One vector is turned by the same rotation once a step. Each row is the vector after some number of steps, and that number follows the row.
The counts run from 0 to 390.
[-40.2 -12.0  27.2   3.1 -22.5  27.0  20.3   4.2 -17.1  17.4 -23.0 -17.5
   3.3 -40.8  10.8 -11.4 -19.8   7.6  23.4  22.4  12.0 -17.8   3.5  -2.9
 -10.0 -18.7   6.4 -36.9 -30.2  22.5   1.3  13.0]	124
[-24.6   3.9   4.8  39.8   4.1   1.7 -15.3   0.9  -5.8  28.1 -11.0 -27.8
 -20.1 -23.6  -5.4 -18.2  28.3  43.5  22.3  46.8  14.4 -12.8 -14.2   9.5
  -6.8  11.3 -14.5   2.4  -3.3  -1.4   5.6 -13.7]	90
[ -4.5  18.7  24.3  30.1   0.7 -25.8   5.0  18.4  12.9  30.1 -16.7   4.4
 -13.9  -7.6   4.3  13.1  -6.2  18.8  -3.1 -25.3   7.9 -64.6   6.3  20.1
  -9.9  21.6   8.9  -0.8  17.3  31.2   6.4  18.7]	254
[ -8.2 -11.0  10.4  14.6  -8.3  -7.8  14.6 -18.4  11.4  10.0 -10.4  14.3
 -15.5  -3.4 -25.0 -15.3  18.3   1.4 -14.3   0.3  10.7 -33.7  -3.0  67.5
 -15.1  -5.4  20.9  -9.9  30.1   2.1 -29.6  27.9]	277
[-30.3   6.4  14.6  30.4 -14.1   2.3  32.3   3.6  -6.8 -10.3 -56.6 -20.7
  26.4 -25.4  27.5  -8.9   4.1  -4.4  22.0  22.5   6.0   8.5  23.5  -9.7
 -13.2  11.3 -21.2 -24.1 -18.4  -5.4   9.2  19.8]	366
[-24.5  25.9 -21.7  -6.1  -2.3  18.7  -5.8  24.4   1.1  14.9  -8.0 -11.0
   9.1  23.6 -40.2  -0.8  38.5  16.6 -25.4   0.3  36.2 -10.1   1.0  18.5
 -24.2 -21.4   3.4  -5.7  11.4 -22.9   7.7  27.2]	306
[-27.2  26.4  20.1   1.0 -29.1  -2.9  35.5  25.4  23.1   6.7 -20.7   8.7
  16.4 -25.9  31.2  25.1 -17.8   8.4   0.1  11.0  -8.6 -20.4  12.1  34.0
 -30.0  -9.0  13.1  -0.4   9.1   2.9 -24.8   7.8]	2
[-43.4   2.6  -7.0  35.1  -9.3  16.0  26.0  -3.5 -20.2  43.6  12.9 -27.0
 -13.9 -16.1  -9.1  10.5  22.2  12.1   9.7  44.1   3.1  14.6  -3.9   6.0
 -11.0  -1.7 -12.4 -10.8   9.1 -19.4 -22.0  12.6]	81
[-20.1 -11.9  -0.5  15.5 -15.8  -7.4  20.9 -28.3  11.1  -1.7 -10.5  32.7
 -22.0  10.3 -18.0  -7.7  -1.0  -0.5 -12.7   4.3  14.8 -43.5   5.6  56.7
 -10.8  -7.2   4.9  -1.9  31.4  -5.8 -12.2  31.7]	274
[-38.0   8.7  24.2  12.7 -18.8   0.3  20.7  -3.7   3.2 -29.3 -29.2 -43.1
 -15.2  -5.0 -15.7 -19.0   7.9 -21.5  18.4  18.0   1.3  -3.9  -3.5  17.5
 -11.9 -16.8 -36.6  11.6 -27.1 -23.4   0.1  21.1]	353
[-37.6 -26.5   3.9  11.1   7.5 -21.4  28.4  -0.7  28.6  30.9  -0.2  14.0
  10.1  13.9  23.9  53.4   5.2  17.2   1.4  15.7 -15.0  24.1  -0.1   6.8
 -33.9   5.2  -2.9  -3.0 -18.8  -1.3 -10.3   4.7]	202
[-24.3  13.6  28.6  21.7  12.7  15.5  16.6   8.2  16.1  10.8 -11.5  -0.1
  -0.8 -11.1 -20.8 -13.7  26.3 -20.6 -38.4   1.8   1.3  -6.1  16.2  53.7
   1.4   8.2  22.5   3.5  24.2 -29.2 -28.7   5.1]	36
[-33.9  15.4   9.9  38.4  21.8   7.7  -5.6   7.6   5.4  28.4 -32.2  -7.1
  24.0 -18.7 -19.1 -12.2   4.6   9.2 -29.2  16.9  22.5  -9.5   5.3  34.5
   7.1  20.3  11.2   2.4  36.6  -9.2  12.5 -14.5]	48
[-41.7 -23.6  21.4  17.1  11.2  -6.0 -41.1   5.4  28.7  25.8 -19.1 -17.8
  17.0  -8.4   6.5  23.2  13.6   7.9   2.1 -36.0  16.7  17.7  -3.8   5.5
   6.4   6.4  23.3  -4.2 -18.3  -2.5  31.2  11.3]	173
[-23.7  -8.6  37.6  10.7 -12.8   3.6 -17.4   7.3  -0.5  30.3 -19.1   2.8
  -9.4 -44.1  13.5 -18.3  13.0  20.4  13.4 -10.7  30.0 -24.0  -3.7   0.9
  -1.3  -9.3  -9.6 -14.4 -35.3  34.4  21.2   6.4]	132
[-39.1  10.6   8.4  17.2 -17.3   9.6  21.1  -0.7 -14.2  -4.4 -56.7 -30.5
  16.8 -30.3  25.1 -15.9   2.3  -4.8  18.0   7.2  -2.7  11.4  19.4  -8.6
 -13.5  12.2 -16.8 -25.5 -14.6  -5.6   9.2  24.2]	367
[-11.2  37.8  27.7  18.2 -13.9  13.1  -5.2  19.4  19.9 -20.3 -10.0  45.2
  -4.8  -0.7  -3.9  -5.5  20.0  12.0 -53.8   3.3   7.7 -16.3  20.1  32.6
 -20.2   9.1  -3.8  11.9  10.4  -7.6  -1.4  12.7]	22
[-34.4  15.6  17.4  25.9  -9.6  -4.5  21.8  10.7   2.8 -31.9 -16.2 -27.1
 -13.7   1.9 -12.6 -18.1  21.6  -6.6  13.0  19.6  23.4  -0.4   7.7   9.6
 -15.9 -22.8 -52.0  14.7 -35.8  -9.6   8.4  17.7]	350
[-21.1  10.6  22.3  17.3   9.6 -11.5  46.0  21.8  12.3  16.8  -6.6 -18.8
 -10.3   3.5  12.1  25.3  -4.7  -3.5   0.4  -2.9 -23.6 -33.0  15.3  24.9
 -23.7  23.6  29.4 -22.4  -1.7  19.1 -20.3  19.0]	242
[-42.2  19.6 -26.7 -11.6  -8.1  18.8  10.9  14.5   2.9  12.5   0.3 -20.6
   4.4  19.6 -37.8  16.0  20.6   2.7  -0.4  -0.6  42.0 -14.1   1.9  27.6
  -7.7 -34.6 -10.9   5.5   8.0 -31.8   7.1  24.6]	310
[-32.1  -6.0  36.3 -11.7 -26.6  24.1 -29.6  -3.9  -4.9   6.9 -17.3  19.9
 -16.8 -13.2  -1.9 -23.6  16.9   6.0 -22.4 -20.9   5.8   3.6  -5.8 -10.6
 -23.6 -10.9  -2.1 -23.3 -32.4  14.7  18.0  41.4]	142
[-30.4   7.7   0.8  27.1   3.3  30.6   7.4  23.6 -10.5 -12.3  -7.6 -18.4
 -32.0   8.8  -1.9 -25.5  26.4  19.9  11.8  29.2  27.2 -24.6   6.2 -10.6
 -15.1 -23.3  -9.4  -2.6 -42.2   0.9  14.5  10.0]	106
[-24.1  17.1   7.8  14.1  19.5  -8.3   6.8  17.2  22.9 -15.7  -6.3  11.3
 -25.8  46.5   5.8  17.8  22.6  26.0 -22.5   2.3 -26.9 -13.4   6.6   7.1
 -44.3  24.5  -4.8   0.4 -29.0   4.9   8.1  17.3]	225
[-12.5   7.5 -11.3  27.3   1.5 -11.1 -17.5   7.8  13.4  11.6 -12.9   9.2
  17.5 -10.6 -23.8   6.7  38.8  33.7   1.2   3.6  49.0 -30.9  10.2  43.0
   7.0  10.6  10.5  -9.0  27.7  -7.6  19.4  12.3]	293
[-34.3  34.9   9.1   8.4 -10.8   4.8  10.6  17.4  -8.1 -12.3 -11.3 -30.2
 -13.3   6.8 -14.3 -14.7  40.7  -2.6  -0.8   8.7   9.4  12.9   6.7  -0.6
 -25.9  -6.6 -49.4   3.5 -32.1 -16.4  10.4  27.0]	348
[-44.4  15.6  12.2   6.6 -17.8   9.0  20.8  -1.9  -3.2 -22.5 -23.0 -39.4
 -19.3   0.8  -8.9 -13.6  13.8 -19.0  14.2   5.4  -1.8   1.9   5.7   9.2
 -11.8 -10.5 -48.7   4.7 -27.7 -29.1   5.5  29.4]	352
[-27.8 -20.5  24.7   9.9 -10.1  28.0  38.0  11.7 -12.0  20.5 -16.5  -8.4
  -5.4 -32.2  16.4 -11.3   9.8   4.2  24.0  19.5  22.6 -13.9  14.4   0.5
  -9.7 -24.2   3.4 -34.2 -45.4  16.9 -10.2  11.1]	121
[-32.6  -4.5  45.9   1.5 -24.3  17.0 -32.1   1.6   0.2  -3.7 -14.5  11.9
 -13.4 -12.9  -6.3 -24.8  16.2   3.1 -21.2 -10.5  15.0   5.9  -8.7  -1.2
 -22.4 -26.9   1.1 -14.8 -35.7  26.1  12.4  32.0]	143
[ -9.9 -10.8  -0.3  13.3  -6.1  -9.6  22.0 -22.1   8.5  12.6  -9.9  32.6
  -7.2   4.1 -18.7 -12.3  31.4   4.7 -12.7   2.9  22.8 -28.4  12.3  62.1
 -14.1   2.8  13.5 -17.2  24.2  -3.9 -26.0  29.4]	278
[-40.9  -8.8  -2.9  37.5   3.0  17.5  16.3 -13.7   2.4  24.3 -18.5  -7.7
 -21.1   6.4 -29.6  -7.5  -3.4  -1.4 -11.7  42.1  17.4 -15.2 -21.1  12.9
  -6.3 -32.9 -21.1  26.8  20.3 -28.1  -6.8   2.9]	71
[-30.8  16.3  20.9  11.1  -0.6  -8.3  32.9   5.9   2.4   9.5 -29.1 -10.4
   1.1  -1.4   7.3  15.7 -30.7  10.0  -0.7   7.0 -19.9 -40.6  11.6  23.5
 -27.2  27.1  24.2 -25.7  16.1  22.3   1.6  14.9]	246
[-21.5  -6.6  26.0  12.7  -4.7  -2.7  22.7  -4.6   6.6 -12.3 -46.3 -41.8
  -1.2 -18.8 -11.4 -37.9  24.9 -14.9  11.7  14.6  -6.0  -4.7 -10.4  21.0
 -12.9  -6.6 -22.9  -2.2 -28.1 -23.0 -12.6  16.8]	357
[-44.5  44.1   7.3  11.6 -12.8  18.6  10.5  12.0  15.2 -14.1   5.6  24.8
 -22.3   7.7  -2.0   6.5   8.0 -16.6 -37.4 -13.8  15.4 -15.3  33.0  36.8
  -1.3   3.8 -10.8  18.1  12.8 -33.9   0.8  20.1]	27
[-42.9   9.6 -13.7  14.4  -2.5  36.6  11.9  13.9 -13.5  -2.8  -5.0 -24.3
 -37.9   9.0   7.5 -17.5  23.0  15.0  18.1  18.4  22.8 -20.5  10.3 -12.8
 -11.8 -17.3 -11.5  -7.2 -43.9  -8.9  12.3  17.5]	107
[-28.8   5.0  26.7  37.2 -14.2   2.8  35.8  11.2  -3.3  -8.9 -45.2 -32.7
  18.4 -32.2  17.0  -8.7   4.3  -8.0  29.1  20.8  10.2  10.4  16.1  -2.9
 -14.1  -2.0 -13.5 -15.1 -21.5   3.8  -4.9  17.2]	365
[-35.0 -34.8  27.5  26.2   9.3  -8.9 -38.3   8.9  35.2  17.0 -17.1  -5.4
  23.0  -9.8   8.1  28.6  13.4  10.7   1.8 -28.6  27.7  10.9  -6.8   3.6
   9.0  -0.5  23.1   5.1 -17.5   0.4  31.3   9.1]	174
[-25.1  24.1   6.6  43.9   6.3  22.4  -5.1  22.7  -1.6  34.7 -17.9  -5.0
  -6.2  13.3 -32.5  -9.8  17.6   8.5 -43.6  24.3  20.8  -3.3 -16.8  -3.8
 -25.0 -23.3  -7.7  18.6  28.0  -3.4   1.5   7.5]	63
[-22.2   2.3  25.3  34.0  15.9  13.2  33.1  11.0  16.2   7.7 -12.4  14.9
   2.1 -12.4 -14.4  -7.0  30.2 -12.9 -35.0   8.2  17.1  -4.0  22.5  53.9
   4.2   6.4  14.2   2.2   9.6 -24.9 -22.2   4.2]	37
[-24.9   6.4  11.2  21.4 -11.1   4.0  36.4  12.4  -5.7   2.2 -30.6 -33.9
   8.4 -22.1  20.9 -13.5  32.1 -13.9  22.3   5.2   2.6  14.7  24.7  -4.2
 -12.5  13.9 -19.9 -22.2 -31.3 -10.9 -10.8  30.6]	363
[-21.8 -13.5   2.8  48.0   4.6  10.8  32.0  -4.0  -8.7  40.7   5.2 -11.1
 -11.7  -7.7 -12.2  -6.2  31.1  13.7   8.8  51.8  16.7  10.5  -6.9  13.0
 -10.8 -10.1 -14.4   0.2   2.4 -13.9 -30.3   3.0]	79
[-38.8  15.3  23.8  11.7  -3.0  14.8   7.9  -5.9  21.1 -12.3 -15.7   5.4
 -14.7  -4.7 -23.8 -10.5  -4.1 -25.3 -35.6  -2.0  -7.3 -19.9  11.2  59.2
   4.0   2.8   8.1  12.9  22.0 -38.3 -12.6  10.2]	32
[-35.8 -16.0   8.6   3.6 -12.0  29.4  37.8   6.0 -21.6  21.2 -19.7  -5.2
  -3.2 -29.7  22.4  -8.5   6.0   6.0  22.1  12.3  17.9 -14.5  19.2 -10.6
  -8.0  -8.3  -2.3 -40.9 -39.9   7.2   0.3  19.6]	122
[-12.5  -0.6   1.6  30.7   3.4  31.5  -8.7  14.5  -8.0 -12.2 -17.1 -12.1
 -21.8   0.8 -14.7 -31.8  30.9  31.8   0.6  44.3  14.6 -20.6  -3.6 -17.9
 -26.4 -13.3  -3.2 -10.8 -35.3  -5.2  13.1  13.2]	102
[-35.7  12.5   1.4   9.7 -25.7   0.6   9.7 -20.2   3.7   2.3   1.3  11.5
 -33.0  16.5 -15.0   3.7  -8.5  -9.0  -8.6 -14.4  11.1 -40.8   7.1  48.9
  -9.6  -6.4   2.3  -2.6  32.1  -5.1 -11.0  43.8]	272
[-40.3 -22.6  14.1  13.6   1.1 -22.0  17.5  -7.2  30.2  16.1 -12.8   9.8
  13.6   8.4  17.3  48.6 -12.9  26.5   5.2  31.2 -22.5  17.0  -7.9  12.2
 -40.5   8.4  -0.5  -3.1  -9.3   6.2   5.2  -8.0]	205
[-53.3 -34.1  40.7   7.2 -17.2   8.7 -14.1 -23.7  15.1 -19.3 -10.1   9.5
 -22.3  -4.6  -0.6  -8.6  -6.8 -20.8   0.1 -10.5  21.9   6.8  -0.8  24.0
   0.4 -33.6   1.1  -4.6 -29.8   6.5  11.4  23.5]	151
[-52.2 -19.6  -8.4   1.6  10.7  -1.1  -7.7  12.1  31.8  18.1 -10.7  14.0
  -0.9  42.1  13.3  30.8  10.3   3.7 -20.2 -17.9  14.9  25.0  -0.2  -4.7
 -25.4 -25.1  -3.5  14.5 -26.5  -2.0  17.1  16.0]	187
[-52.1 -23.7  12.4   6.0  10.7  -5.7  -6.3  10.5  40.4  11.9  -9.5  -3.8
  -1.1  35.9   3.2  37.0 -10.7  -2.6  -8.2 -11.0   7.8  16.1 -11.0   5.1
 -21.9 -36.6   5.1  30.0 -20.7   4.3  12.0  11.5]	189
[-33.9 -37.4  13.4  26.0  12.0  -6.0 -26.0   4.3  39.6  14.9 -19.3   6.3
  22.5  -0.1  10.8  34.5  11.4  10.7  -3.7 -24.4  27.4   9.1  -0.6 -12.5
   7.9   1.0  13.9  -0.2 -23.5  -8.7  36.3  13.3]	175
[  0.5  13.7  11.3  34.8   1.2 -19.7  14.0  17.5  20.6  22.2 -14.1  24.9
 -11.0  -2.6   8.4  21.0   1.8  17.4  -4.2 -22.0  13.9 -66.5  15.2   9.6
  -5.9  23.7   3.0  -3.4  11.9  22.7  12.7  25.4]	255
[-16.3  -5.4  20.3  29.0  -0.1  -1.6  40.1  11.4   0.5  -3.3 -40.5 -26.0
  12.8 -23.3  16.7 -21.4  36.8  -8.8  18.4  13.8  11.5  13.6  21.0   5.4
 -11.2   5.2 -17.6 -20.8 -34.2 -10.1 -12.8  21.1]	362
[ -7.9  -1.7  21.6  32.5 -24.1  17.4  -5.8   4.5  13.0 -12.0 -59.5  12.0
   2.2 -24.0  26.9 -12.4   4.7  -3.1  -6.8  -8.0   7.3 -14.3  -2.2 -37.8
 -17.7 -15.9  -9.0   4.9 -11.9 -12.6   7.7  35.8]	381
